128 stands for zero in the data rows.
Here are some points:
[ 98 218 123  97 181 160 179 199  77 155 143  76 128 114 133]
[164  84  95 164  91 109  98  49 152 101 129 154 193 147 143]
[131  60 132 153  95 136  80  86 162 111 117 163 152 158 109]
[109 172 134 120 162 135 116 153 109 127 147 125 126  97 124]
[128  99 105 153  92 115 107  65 163 104 126 166 184 114 120]
[182  38 112 138  73 101 112  66 184 126 100 165 131 195 129]
[ 80 177 141  93 149 137 144 188  97 142 130  91 129 126 130]
[102 200 125 103 159 144 159 205 104 145 131  81 133 102 123]
[123  93 107 150 120 134  95 103 154 118 157 133 134 141 136]
[101 152 129 108 149 127 144 179 106 112 150  96 121 102 136]
[203   0 140 147  82 113  94  68 191 101  99 170 114 200 111]
[ 82  22 121 133 111 133 118 101 166 103 112 166 124 198 113]
[185 200 153 113 175 114 165 182  86 132 142  82  63  49 117]
[ 68 168  84 173  96 127 116  76 164 107 152 133 190  41 151]
[255  57 129 148  79  65 113  35 210 126  68 165 121 251 104]
[133  85 104 145  89 134  95  61 164 126 113 151 159 137 124]
[ 92 192 137 100 162 144 164 174  83 145 145  86 120 151 135]
[194   0 129 115  67 106 108 101 169 133  83 179 128 243 120]
[212 181 167 110 192 128 185 212  72 171 151  40  59  37 125]
[156   0 118 141  82 126 104  72 177 102  99 179 128 223 136]
[ 99 125 137 133 152 134 126 154 122 147 168  82 112  85 125]
[139 205 146 139 153 143 128 162 104 147 169  95 109  58 129]
[105 111 137 144 130 147 112 146 115 141 160  76 128 105 135]
[ 95 155 141 121 148 136 120 167  93 113 134  88 123  98 124]
[ 73 117 130 114 156 137 145 151 105 126 145 148 116 146 137]
[ 83 106 126 149 116 108 118  90 166 103 104 162 139  85 116]
[111 111 114 166 101 129  96  87 172 101 104 153 163  98 127]
[143  65 104 150  93 106 113  41 177 109  73 184 167 135 116]
[255  70 117 132  83  92 138  36 211 119  13 196 151 255  95]
[ 87 186 139 107 160 133 134 207 109 140 137  67 122  99 130]
[106 133 123 174 107 134 105  94 138 122 150 126 151  97 137]
[129 204 129  94 167 109 181 191  82 166 128  61  88 110 116]
[111 110 129 142 133 139 108 145 116 134 161 107 146 135 126]
[101 112 139 135 131 137 116 140 134 122 153 118 134 112 118]
[126  95  81 151  78  95 106  28 183 126 108 161 194 138 181]
[ 60 199 123  84 156 134 164 184  96 129 145 100 118 141 141]
[203  74 102 150  77  88 120  44 182 128  81 172 166 189 113]
[109  60 137 146  91 113 109  87 159 111 104 184 128 156 116]
[255   0 145 142  74  94 104  76 177 102  84 160 127 254 123]
[ 76 103 144 116 127 140 133 146 108 128 155 103 127 148 126]
[ 73  91 137 126 108 107 122  95 160  89  74 200 130 143 124]
[255  79  96 159  88  98 118  55 191 130  84 176 154 208 129]
[127  11 121 126 104 142 105 112 141 113 124 141 142 211 124]
[255  73 117 137  73  87 119  35 187 123  63 170 131 227 115]
[ 74 178 140 112 144 135 145 179  92 129 140 114 123 127 138]
[173  29 120 160  82 112 100  66 195 109  72 189 131 176  87]
[ 83 127 133 113 104 130 123 116 139 121 125 177 109 124 137]
[ 91 185 146  99 157 138 155 184  93 137 138  96 119 105 138]
[104 214 115  88 171 131 185 196  81 168 127  86 129 119 148]
[181   0 122 134  94 110  95  78 187  95  70 189 128 193 116]
[ 95 185 147  94 168 132 172 202 104 147 133  73 138 122 147]
[120 175 130 158 122 140 109 122 112 132 166 110 140  59 144]
[171 187 142  99 185 112 173 189  87 134 136  68  68  67 127]
[ 97  32 129 104 112 131 108 126 143 115 133 139 132 187 134]
[200 178 142  89 188 121 169 198  78 165 136  39  80  30 124]
[140 220 126  87 180 125 182 204  84 131 137  85  63 122 132]
[222  10 127 139  89 106 108  66 174 115  98 165 129 221 126]
[ 62 150 132 114 159 140 135 174 113 121 167 114 131 132 118]
[224  44 111 118  72  98 102  49 165 143  83 161 143 217 116]
[109  65 105 148  91 132 105 112 158 127 131 151 153 141 143]
[ 89 112 114 144 100 131 100 107 142 123 133 159 140 105 141]
[126  74 123 131 105 135  96 115 127 125 146 117 123 125 144]
[198  38 114 134  82 104  99  56 170 109  74 179 140 193 127]
[148 170 151 129 168 158 132 172 104 147 159  83 101  51 122]
[ 89 138 118 116 129 134 120 133 113 145 127 143 117 117 152]
[241  41 142 136  86  91 107  54 186 121  56 179 123 238 126]
[ 56 145 116 100 135 135 124 170 113 126 170 122 121 154 151]
[255  34 121 144  74  84 119  51 188 136  38 198 110 253  82]
[ 91 194 119 100 167 149 161 181  91 159 144  74 134 103 137]
[120 187 117 162 130 147 120 120 117 147 154 115 136  46 146]
[ 86 151 138 125 158 146 126 155  99 124 150 104 109  96 123]
[104 209 121  91 141 137 181 194  78 159 133  64 134 119 135]
[158 220 145 154 142 146 123 141 100 140 149 103 109  34 143]
[ 70 187 124 106 121 140 137 147 104 137 138 148 118 110 135]
[ 97 118 121 133 119 137 104 131 120 118 152 127 139 123 132]
[ 68 102 123 107 150 146 127 155 100 119 139 149 116 179 141]
[119  55 134 138 106 129 101 112 112 121 145 142 124 165 131]
[125 193 151 159 137 154 117 141 110 135 174  95  95  60 144]
[139  52 115 155  79 133 104  71 162 110  80 157 138 152 137]
[ 94 107 142 151 116 123  97 108 160 100 143 153 136 121 124]
[214  38 106 143  97 100 117  55 202 111  59 188 132 191 127]
[176  87 101 161  81 116 128  37 189 120  80 159 173 128 119]
[255  28 122 134  76 102  99  53 196 134  82 185 109 223 110]
[ 58 151 141 105 152 143 149 186  80 161 153  49 141 137 132]
[223  67 110 152  82 112  96  49 174 137  99 160 180 167 122]
[ 72 216 131 100 167 124 138 184  93 110 146 130 102 139 121]
[235  49 110 128  57  87 112  48 182 123  81 174 135 224 129]
[103 205 129 102 163 136 157 182  93 165 153  76 120 112 137]
[ 58 135 130 122 147 136 119 161 120  86 123 166 132 127 126]
[236  90 118 149  75  75 111  21 187 144  83 171 163 172 128]
[235  46 102 162  92  85 111  59 191 138  66 171 144 186  92]
[107 138  99 157  93 138 115  81 158 114 116 149 156  66 157]
[ 86  87 134 146 128 151 108 134 131  99 150 122 127 132 130]
[112  54 125 136 112 143  94  96 149 118 121 159 124 147 121]
[ 91 144 132 126 142 144  97 143 107 128 139 137 123 108 146]
[244  50 126 151  89  65  83  52 207 126  65 170 119 225 144]
[ 93 162 133 121 160 142 140 168 106 136 135 104 107  76 121]
[ 78 191 122 107 142 151 138 174  87 142 156  95 127 136 126]
[212  50 117 148  88 113 110  45 200 111  58 163 137 164  98]
[ 48 180 132  96 167 122 160 196  82 147 172  71 124 157 129]
[ 82  11 142 120 106 129 101 115 176  84  95 200 106 215 117]
[184  61  98 150  93 106  98  54 189 114  80 160 156 159  99]
[165 211 130  92 169 104 181 199  75 133 137  68  77  96 121]
[138  96 125 157  99 152  90 100 117 131 145 130 138 134 156]
[ 86 225 128 101 174 143 184 194  81 145 140  80 145 122 132]
[154 215 139  97 160 117 183 208  77 151 132  88  86  82 131]
[ 55  75 140 108 122 134  98 128 144 104 122 177 128 174 115]
[104 205 134  98 177 129 176 200 100 159 141  86 123 115 135]
[ 73 189 132 104 172 139 164 195  81 146 143 107 136 135 118]
[109 204 141 100 155 147 155 188  95 138 133 118 110  69 141]
[ 86  23 134 108 123 127 101 130 137  97 132 149 125 169 104]
[ 74 129 132 124 151 163 119 155  98 119 149 125 135 127 126]
[169 236 162 139 158 142 146 165 108 138 153 100 105  12 131]
[ 81 195 138  97 167 129 151 207  88 147 146  78 112 131 133]
[ 82 167 141 104 157 144 137 165 107 134 169 106 131 128 132]
[129 219 112  52 163 132 181 174  87 149 133 105  94  92 138]
[132  72 116 134 119 134 116 105 133 121 155 128 135 140 130]
[118  61 127 136 110 154  97 104 169  99 116 168 138 145 116]
[255   0 145 136  98  86 112  53 194  88  74 178  94 255 114]
[255   6 146 126  78  99 111  49 194 108  54 195 104 243  94]
[156  81  93 146  70 107 131  31 184 108  52 183 184 129 127]
[153 244 151 171 150 143 109 155 109 118 177 109 108   9 132]
[ 79 163 122 108 148 134 155 176 114 133 142 109 117 132 126]
[ 96 212 144 101 159 146 164 186  97 155 147  75 111 124 126]
[ 92 164 130 124 147 139 140 174 115 141 148  97 125 113 122]
[ 91 202 125  85 173 134 157 199 102 162 119  82 119 132 140]
[ 90 161 142 114 154 152 122 143  94 133 150 103 140 127 141]
[109 213 125  94 171 123 195 208  70 149 147  67 104 136 135]
[172   0 130 131  88 136  99  91 174 103 102 165 135 202 112]
[ 97  88 138 138 109 143 103 138 134 126 133 136 134 138 116]
[ 79 116 136 128 141 131 116 146 123 118 150 135 129 116 119]
[121  43 146 136  92 113 104 113 130 120 125 159 142 177 135]
[123 187 143 115 147 139 132 164  92 131 148 118 110  71 131]
24 more points follow, each with its number after it:
[ 95  73 120 109 116 137 101 100 134 123 113 144 164 136 137] 0
[180 219 153 120 170 127 180 197  69 149 140  62  83  61 136] 1
[ 63 201 133 103 165 129 157 161 101 124 131 145 114 147 138] 2
[115 200 143 129 150 151 136 167  96 138 155  96 118  73 123] 3
[ 94 193 127 120 150 155 150 199  64 155 148  87 134 110 135] 4
[ 93 183 130 120 157 134 149 185  91 148 149 115 113 110 129] 5
[ 65 191 131 100 167 155 167 191  94 148 152 108 140 140 114] 6
[ 89 163 145 115 132 135 130 147  88 132 143 128 132 120 135] 7
[ 92 142 123 119 135 147 137 139 113 132 135 137 146 104 157] 8
[ 83 222 120  90 169 144 183 189  88 158 156  90 122 131 121] 9
[109  68 115 153  96 131  99 111 146  80 116 171 138 150 109] 10
[ 83 186 128  90 150 153 151 193  94 143 130  83 144 109 143] 11
[ 72 117 142 118 135 141 110 137 141 111 141 143 122 114 135] 12
[117  83 100 148  93 114 108  68 185 121  98 177 159 109 132] 13
[148 215 155 141 145 151 119 172  96 129 146 110 110  20 147] 14
[112 178 145  94 142 142 155 171 114 130 138 132  89  96 124] 15
[ 80 176 138 111 145 141 144 187 104 134 140 105 129 112 128] 16
[ 84 118 142 103 132 162 121 143 106 133 139 134 125 132 120] 17
[117 203 145 122 134 140 139 158  99 134 156 111  84  63 114] 18
[ 85 151 133 118 149 155 133 151 107 112 129 109 141 123 113] 19
[ 86 199 130 104 149 126 175 186  74 151 159  68 133 120 137] 20
[ 56 132 123 120 143 147 145 153 128 110 138 134 136 123 119] 21
[155 226 124  96 182 122 182 176  67 135 137  72  74  56 127] 22
[129   0 141 111 113 124  88  91 181 102  90 190 127 240  96] 23
Which three of these numbered points are nearest to each point below, looking only along the 3 directions in which the first points spread most? Their numbers follow each, nearest first.
[119 185 161 120 165 138 145 159  95 138 167  88 104  75 132] > 3 18 5
[ 76 156 145 106 167 148 115 155 123 125 144 139 104 109 112] > 19 7 21
[152 223 160 146 152 121 134 153 100 119 172  87 102  27 143] > 14 18 3
[100 200 150 113 158 135 148 173 101 165 160  95 127  72 137] > 3 18 4
[111   0 150 126 114 112 102 108 173  82  81 198 131 224 100] > 23 10 0
[100 194 146 114 168 142 157 198  90 162 143  88 116 120 143] > 20 9 4
[ 92 142 134 115 147 144 132 158  90 138 144  93 118 102 127] > 7 16 19
[ 87 230 119  82 169 133 197 190  82 162 133  77 129 146 143] > 9 20 4
[ 97 186 139 121 161 141 145 173 101 159 138 100 103 118 141] > 5 15 11
[ 66 154 121 104 150 144 147 182  93 127 137  87 124 144 119] > 2 6 16
[ 89 204 136 106 170 126 177 184  90 158 152  81 124 122 134] > 20 9 4
[ 22 163 149 117 157 141 135 169 125  91 142 167 122 145 128] > 21 17 19
[ 97 147 146 128 125 144 107 144 124 126 148 120 128 102 132] > 8 7 19
[120  41 131 133  93 130  89  85 165 101 109 185 132 169 113] > 10 0 13
[108  88 135 143 105 141 104 108 144 105 139 136 123 129 134] > 0 10 12
[ 80 164 130 101 148 142 141 188 102 124 154 104 120 136 136] > 2 16 6
[162 218 151 143 160 155 123 171  75 137 161  88 132   5 137] > 14 18 3
[ 95 190 150 115 163 151 154 189  79 132 153  97 130 134 137] > 11 5 20
[ 90 135 129 123 148 144 127 155  96 129 148 118 134 111 140] > 19 7 8
[ 88   0 133 115 106 129 100 104 174  91  86 223 116 244 115] > 23 10 0
[ 86  76 139 109 124 126 109 156 108 131 151 115 130 186 110] > 17 21 12
[ 89 208 110  94 160 160 182 188  77 155 141  94 133 119 134] > 20 9 4
[ 98 150 145 133 143 138 126 155 106 148 146 111 122  93 151] > 7 19 8
[ 74  55 118 108 129 127 111 149 104 126 162  98 124 175 129] > 17 21 12
[ 45 191 111  87 151 151 171 190  81 140 149 103 134 155 137] > 6 2 11
[ 87 129 139 120 147 144 139 151 111 122 148 128 124 102 109] > 19 7 8
[127  86 107 154  82 112 113  66 176 117  93 173 186 103 129] > 13 10 0
[211 190 156  98 171 125 172 208  72 182 151  69  59  34 131] > 1 22 18
[144 189 140 115 178 137 171 199  92 172 148  24  95  55 109] > 22 1 9
[140 248 120 165 151 141 109 140  97 142 177  97 140   0 152] > 14 18 3
[104  86 143 124 130 134 116 111 135 118 138 152 138 139 146] > 0 12 10
[112 200 115 118 161 125 161 184  90 130 159 123  96  83 127] > 3 18 5
[123  67 121 139  94 136 109  84 172 101 104 163 142 156 133] > 10 13 0
[ 80 197 141 108 166 114 168 193 102 121 173  92  97  89 120] > 4 20 11
[ 83 157 145 113 154 150 131 185  97 131 141  97 122 101 128] > 16 2 5
[112  45 135 130  85 114 120  89 164 108  81 190 125 160 130] > 10 0 13
[102 194 125  93 165 139 161 193  74 151 147  91 124 120 139] > 20 9 4
[123 211 113  95 185 112 179 192  90 163 141  54  90  98 134] > 22 9 1
[ 75 160 141 118 136 146 110 159  97 129 153  99 110 128 123] > 19 7 2
[111 196 143  98 157 145 150 161  98 122 148 115 113  84 148] > 3 18 5
[ 41 172 103  89 158 145 156 192  84 150 161  67 129 162 116] > 6 2 11
[115 200 139  98 145 131 127 173 103 130 138 136 104 104 149] > 15 5 16
[ 56 129 132 118 116 148 123 138 131 106 117 153 133 101 113] > 12 21 8
[ 97 152 129 131 122 155 120 136 114 119 156 131 143  83 148] > 8 7 19
[ 92 145 132 151 124 134  95 139 112 106 133 106 148  88 139] > 8 12 7
[126  58 115 141  95 133  92 108 175  97 117 172 145 150 131] > 10 0 13
[ 64 122 141 136 129 133 123 132 145 106 122 162 126 107 131] > 12 8 21
[137 202 145  85 169 131 165 184  81 158 158  67  99  80 138] > 22 1 9
[255 195 152 102 169 124 187 186  52 130 156 101  10   0 137] > 1 22 14
[ 69 107 135 123 118 150 113 149 144 108 152 123 128 124 124] > 12 21 17
[ 88 135 136 103 141 148 135 176 103 135 156 115 137 118 129] > 19 7 2
[ 71 148 135 128 131 145 125 178 117 124 141  97 132 117 142] > 19 7 21
[ 94 175 131 109 142 129 138 184  86 149 151  95 118 103 128] > 5 11 16
[106 200 126 104 156 151 142 178 114 116 152 131 107  73 107] > 3 18 5
[115 172 150 132 139 138 135 156  96 127 159 111 104  96 131] > 15 7 5
[144 205 135 105 176 118 166 180 102 134 136  83  71  76 123] > 22 1 18
[ 85 175 139 109 142 154 143 180  99 150 155  95 131 121 142] > 16 5 11
[255 169 177 111 199 116 175 199  84 156 137  48  12  22 134] > 1 22 14
[102  79 117 148 112 141 110 106 128 118 134 161 138 149 137] > 0 10 12
[104 181 141 128 155 150 145 165 107 120 141 105 105  73 141] > 3 18 5
[145 187 154 112 183 137 168 193  77 158 134  66  86  81 124] > 22 1 9
[159 205 161 139 146 134 128 157 101 144 163  77 122  21 135] > 14 18 3
[164 223 160 120 173 119 147 181  92 125 159  83  80  47 125] > 22 1 14
[144 183 147  91 202 111 182 203  77 158 146  48  85  81 116] > 22 1 9
[ 84 117 121 143 123 137 111 142 113 125 151 127 129 130 140] > 12 17 21
[105 181 129 100 167 142 168 191  75 170 133  86 131 119 149] > 20 9 4
[117 168 135 113 153 146 130 180  84 135 142  93 115  84 154] > 5 15 3
[ 92 150 128 113 148 139 118 147  88 142 143 115 127 144 131] > 19 7 17
[ 83 203 130  93 167 154 172 184  82 135 138  80 132 121 125] > 20 4 9
[ 77 148 125 131 161 138 121 157  97 125 143 110 116 128 123] > 19 7 2
[139   0 146 126  99 123 104  92 158 121  99 192 103 225 124] > 23 10 0
[ 90 151 146 127 139 147 119 157  94 135 156 108 140 127 121] > 19 7 8
[ 81 196 136 110 163 148 159 185  86 149 148 115 123 116 146] > 11 4 5
[ 86 201 130 106 173 154 155 181  83 153 152  87 141 109 127] > 4 11 20
[117  59 125 137 100 119  99  98 158 107  88 165 134 147 132] > 10 0 13
[241   0 150 122  74  96 111  57 149 140 114 161 102 254 123] > 23 10 13
[ 98 161 134 111 133 145 134 176  97 140 127 113 142 112 134] > 7 19 16
[255   0 148 143  88 104  92  45 209 113  65 202 111 255  97] > 23 10 13
[185   0 137 121  95 116  86  81 165  91 102 158 117 230 118] > 23 10 0
[ 90 192 162 109 159 146 161 193  88 146 143  78 120 123 135] > 20 9 4
[ 87  93 147 140 121 136  99 120 128 133 147 143 122 114 130] > 12 0 17
[ 83  90 115 123 116 123 110 102 126 105 108 163 130 133 128] > 0 10 12
[139 237 159 143 150 151 133 148 110 103 127 142 113  36 153] > 14 18 3
[ 79  82 123 117 114 140 137 136 113 128 143 135 121 171 126] > 17 12 0
[ 65 180 121 103 160 139 159 194  81 142 150  77 126 134 119] > 6 11 20
[135  47 130 142 107 131  98  88 161 110  90 174 157 164 130] > 10 13 0
[ 98  87 144 135 115 145 100 113 146 114 124 156 143 146 124] > 0 10 12
[ 84 191 133 113 143 132 156 192  88 132 156 104 138 121 134] > 11 5 16
[ 97 162 136 115 160 125 138 186 100 138 173  95  89 102 128] > 5 11 16
[ 89  71 135 122 133 142 111 121 142 115 147 153 114 175 125] > 0 10 12
[240 189 156  95 182 120 192 199  69 159 138  60  41   0 138] > 1 22 14
[ 56 157 145  92 149 136 153 175  96 121 151 119 118 149 142] > 2 6 16
[146  43 110 131 106 138  96  86 143 129 127 146 133 162 113] > 10 0 13
[ 79 172 145 115 152 139 130 177  95 144 156  89 125 117 130] > 16 5 11
[101 162 142 140 134 151 134 156 106 141 169 111 113 109 130] > 7 19 15
[ 93 197 137 109 160 152 163 186  97 146 147  92 123 118 146] > 4 11 20
[116 168 133 130 130 142 116 159  82 146 165 100 110  96 128] > 15 5 3
[ 50 147 140 112 116 142 103 132 133  90 121 175 110 112 113] > 12 21 17
[106 181 126  98 166 151 175 207  94 169 161  90 124 104 143] > 20 9 4
[ 40 186 125  99 175 137 159 199  99 151 141  97 119 155 103] > 6 2 11
[231 132 157  83 197 107 200 212  87 205 134   0  36   1 108] > 1 22 18
[ 81 229 124  85 162 143 172 208  82 159 132  84 127 139 122] > 9 20 4
[124 158 158 119 139 134 137 160  93 164 169  84 105  90 137] > 15 5 18
[155 174 155  95 168 131 181 196  77 160 148  32  80  56 132] > 22 1 9
[ 96 183 139 108 165 151 152 189  84 141 135  70 132 106 147] > 4 20 11
[120 151 134 161 126 147 109 113 122 108 160 134 140  52 126] > 8 12 7
[ 80 167 144 106 119 161 133 164 106 120 120 146 125 116 135] > 19 7 8
[101 187 123 112 155 139 168 181  73 154 149  79 128 107 135] > 4 20 5
[ 90  91 143 148 128 140 100 120 152 101 116 171 134 144 124] > 0 10 12
[200 174 152 118 190 115 184 200  72 170 129  39  47  29 133] > 1 22 18
[104  34 137 129 106 123  98  99 177  94  78 170 134 152 115] > 10 0 13
[ 87 116 136 127 142 149 121 160 110 115 143 130 126 144 128] > 17 21 12
[104 215 139 104 152 128 154 188  77 144 137 123 121  69 139] > 3 18 4
[110 113 121 150 109 136 106  83 125 129 125 163 125 145 154] > 0 10 13
[ 90 194 136 104 162 141 155 189  84 150 139  77 117 125 142] > 20 4 9
[ 92 175 120 110 135 136 140 147  94 141 140 142 125 109 144] > 7 19 8
[ 12 151 118 100 136 147 144 180 100  96 139 150 130 198 118] > 21 17 2
[ 94 117 134 138 111 134 109 129 130 132 133 135 136 129 148] > 12 8 17
[ 52 195 124  97 167 128 148 190  94 150 131 120 128 143 136] > 6 2 11
[133 198 133 130 153 152 136 158  95 130 153  95 105  70 126] > 18 3 14
[239   0 133 123  77  93  97  58 191 115  76 172 116 255 116] > 23 10 13
[ 49 148 131 103 143 130 144 170 104 132 141 112 111 136 121] > 2 19 16
[134 180 129 145 160 154 132 173 102 135 153 118 120  59 132] > 18 3 14
[ 65  72 133 105 140 137 129 146 113 104 159 119 114 151 120] > 17 21 12
[ 94 118 140 109 146 144 140 152 113 139 148 111 119 124 130] > 19 17 7
[108 210 120  88 198 105 175 197  89 162 140  40  97 130 121] > 9 20 4
[ 95 208 117  98 169 138 167 175  91 136 137  80 118 107 143] > 4 20 11
[ 78 163 147 131 148 153 148 166  91 139 147  87 129 109 138] > 16 5 2
[107  60 144 139  95 139 118  98 149 113 106 172 144 149 132] > 10 0 13
[ 78 179 144 120 144 147 144 181  93 130 137  92 115 138 136] > 2 16 6
[ 83  72 122 126 118 140 104 137 134 112 138 146 141 148 129] > 0 12 10
[101 198 130 117 177 136 169 209 101 135 160  88 126 124 128] > 20 9 4
[119 238 132 136 154 133 120 149 114 125 118 157 127  10 156] > 14 18 3
[ 89 161 148 128 134 149 133 159 107 133 149  97 143  96 137] > 7 19 8
[142 228 138 171 144 148 133 148 113 107 160 124 130  17 132] > 14 18 3
[ 82 187 132  98 163 153 155 178  78 147 144  87 120 118 139] > 11 4 20
[101 186 125 103 176 124 175 178 105 157 142  64 107 109 130] > 20 9 4
[ 85 223 106  93 170 118 179 193  92 158 140  69 115 127 132] > 9 20 4
[ 90  89 132 164 119 130 114 114 154  96 107 172 127 136 112] > 0 10 13
[ 79 136 142 129 147 143 114 158 122 112 144 134 126 120 133] > 21 19 17
[ 71  66 130 129 120 136 114 129 144 122 130 147 129 147 148] > 0 12 10
[194 195 123  92 180  99 184 194  88 156 149  94  59  32 125] > 1 22 18
[122 126 128 144 137 145 117 146 119 132 151 118 141 109 135] > 8 7 19
[ 80 166 133 111 142 148 138 166 109 151 149  94 124 118 130] > 16 2 5
[ 29 201 110  91 162 119 150 188  93 127 155  84 118 151 117] > 6 11 2
[137 208 125 163 135 127 119 133 120 133 170 101 130  22 141] > 14 18 3
[196 186 144 103 172 105 188 191  82 186 139  51  79  58 123] > 1 22 18
[108 155 121 157 128 132 107 120 127 126 167 120 137  83 140] > 8 7 12
[ 91 215 125  88 165 145 182 201  74 154 148  71 107 115 131] > 9 20 4
[ 92 159 149 122 164 151 141 188  85 147 168  55 139 103 125] > 11 4 5
[113  84 112 131 114 129  99 102 140 110 132 129 129 134 124] > 0 10 12
[ 55 182 136  96 183 159 145 191  89 135 175  94 122 128 128] > 6 11 4
[ 74 105 135 110 137 139 130 134 109 126 132 148 123 149 139] > 17 12 21
[143 219 152 118 156 131 149 173  99 130 149  90  95  71 120] > 18 3 22
[ 66 189 136 112 164 147 160 206  66 159 142 100 124 126 133] > 6 20 11
[110  77  87 170  76 131 103  57 174 123 100 161 167  93 133] > 13 10 0
[152 215 162 146 153 155 134 172 101 121 143 122  79  16 119] > 14 18 3
[ 74 143 140 119 148 148 126 158 123 112 150 146 109 110 116] > 19 21 7
[ 98 200 131 110 174 147 159 187  90 157 134  77 131 117 129] > 20 4 9
[144 211 137 121 162 130 134 181 103 132 151  99  81  50 131] > 18 3 14
[255   0 137 144  89  80 126  33 242 122  21 192  85 255  75] > 23 13 10
[ 71  74 139 116 131 146 118 136 119 124 140 138 121 166 124] > 17 12 0
[ 96 135 136 131 134 131 129 164  99 143 151  68 149  99 108] > 7 19 16
[202 186 150  97 178 114 194 193  85 165 152  56  54   8 130] > 1 22 14
[105 147 137 119 157 148 130 163  96 117 153 113 142 107 139] > 7 19 16
[  0 147 120  91 145 143 140 173 111 104 125 108 123 171 115] > 21 17 2
[255   4 148 138  95  90 110  56 179 134 107 164 107 255  83] > 23 10 13
[ 58 120 147 143 140 145 145 123 140  75 129 135 125 138 115] > 12 17 21
[ 46 100 138 116 124 136 115 128 120  89 142 162 120 138 111] > 12 21 17
[ 65 184 125 110 145 135 148 185  76 132 148  82 134 125 130] > 6 11 16
[ 84 180 143 123 156 154 168 186  89 140 138  79 124 120 133] > 11 5 4
[ 42 147 127  91 148 145 140 174 117 124 142 121 142 138 121] > 21 2 19
[ 82 162 143 128 160 133 131 191  95 145 149  99 139 108 138] > 16 5 2
[ 92  82 132 133 119 137 110 122 134 104 116 157 144 161 129] > 0 10 12
[255  16 138 146  85  86 120  58 197 108  26 179 104 245  97] > 23 10 13
[160 202 140  96 171 139 149 185  77 157 152  84 101  78 136] > 22 1 18
[ 84 155 132 109 162 132 140 173 104 125 143 100 146 136 124] > 2 16 19
[ 89  41 115 142 108 129  97 116 150  92  92 184 140 179 130] > 10 0 23
[250   7 140 136 101  97 111  55 184 111  74 177 120 230 106] > 23 10 13
[ 96 132 133 132 146 149 118 135  98 141 158 110 130 123 129] > 19 8 7
[120  48 103 122  92 117 125  79 166 111  89 181 139 166 115] > 10 0 13
[112  69 121 160 110 121  99 106 154 103 117 155 134 160 145] > 10 0 13
[129  44 112 134 120 128 108 103 164 109 129 156 143 172 127] > 10 0 13
[ 75  91 144  95 142 144 131 159 115 147 160  84 122 145 122] > 17 21 19
[ 91 138 137 134 125 145 121 159 109 132 145 101 126 114 136] > 19 7 8
[230   8 128 128 108 120 109  56 219 108  76 196 122 225  95] > 23 10 13
[ 89 177 133 113 171 138 169 192  93 146 137  85 119 119 134] > 11 20 4
[ 98  96 122 134 123 139 106 106 144 112 143 161 142 118 114] > 0 12 10
[ 58 155 124 102 163 152 121 173  88 131 136 109 112 132 129] > 2 16 6
[126  94  84 164  76 109 104  42 160 120 103 172 167 106 131] > 13 10 0
[255   4 140 129  89 101  95  53 183 112  69 175 128 250 119] > 23 10 13
[ 93 195 153  91 153 144 167 175  92 138 165  94 138 116 123] > 11 4 5
[106 168 145 129 143 147 134 147 103 111 143  87 108  51 114] > 3 18 15
[128 201 141 160 150 142 114 131 105 127 151 125 105  66 142] > 18 3 14
[109 246 123 158 147 143 109 130 114 121 156 135 123  22 150] > 14 18 3
[105 217 120 183 128 141  96 103 115 126 167 105 150  13 155] > 14 18 3
[147 191 138 138 172 127 138 188  83 161 166  71  68  52 109] > 22 18 1
[ 92  79 124 126 127 138 110 124 129 110 143 144 146 142 125] > 0 12 10
[ 75 121 142 142 132 151 116 125 125 118 140 116 115 126 133] > 12 17 21
[ 61 170 115  93 157 133 145 163  95 122 154 110 114 124 125] > 2 16 6
[145 196 145 134 154 138 136 173  97 140 151  81 102  63 126] > 18 3 14
[ 79 196 140  80 166 122 150 184  90 111 146  89 116 130 116] > 6 11 20
[ 74 193 130 101 158 150 155 183  99 151 144 110 126 129 145] > 11 6 16
[ 38 230 100  72 174 139 163 188 102 145 131 128 111 195 129] > 6 2 9
[113  42 122 131 109 128  91 104 130 111 102 158 141 167 121] > 10 0 13
[104 166 142 134 156 146 149 172  89 127 166  96 122  79 142] > 3 5 18
[195 203 138  79 181 128 177 191  93 132 157  69  63  53 145] > 1 22 18
[181 215 158 155 159 144 140 149 116 157 159  83  89  21 138] > 14 18 22
[138 166 152 114 166 140 160 198  93 157 158  59  99  77 120] > 20 4 9
[239   1 137 132  95 105  97  52 199 110  67 191 124 226  85] > 23 10 13
[ 96 182 130  87 159 151 160 197  79 167 149  87 123 109 123] > 20 9 4
[ 89 197 144  85 168 138 186 200  84 166 155  80 119 117 129] > 9 20 4
[ 89 168 124 143 131 133 121 131 134 110 133 158 118  92 131] > 8 12 7
[161 183 153 108 175 113 159 191 104 148 167  60  77  66 122] > 22 1 18
[ 43  32 152  91 135 142 120 161 114 120 162 108 141 210 130] > 17 21 12
[ 78 184 128 109 168 156 159 203  98 141 142 108 120 130 136] > 6 11 2
[163   0 151 117 110 132  85  84 152 104 118 137 116 217 131] > 23 10 0
[101 192 148 136 150 136 126 171 115  93 142 118 103  68 126] > 3 18 15
[104 201 137 104 143 147 172 174  89 150 135 116 106  63 138] > 3 18 4
[ 78 138 153 130 146 140 106 132 140 108 134 151 123 121 125] > 12 8 17
[ 65 148 134 112 150 152 135 157 112 121 156 119 119 143 116] > 19 21 17
[117  88  85 156  99  95 108  56 184 117 105 173 176  97 132] > 13 10 0
[108 163 147 120 157 142 123 170 116 141 157 101 115  85 108] > 15 5 16
[ 75 194 131 114 149 127 155 201  81 154 148 107 123 113 132] > 11 4 20
[255  16 127 128  81  92 142  40 208 130  43 173 142 232  89] > 23 13 10
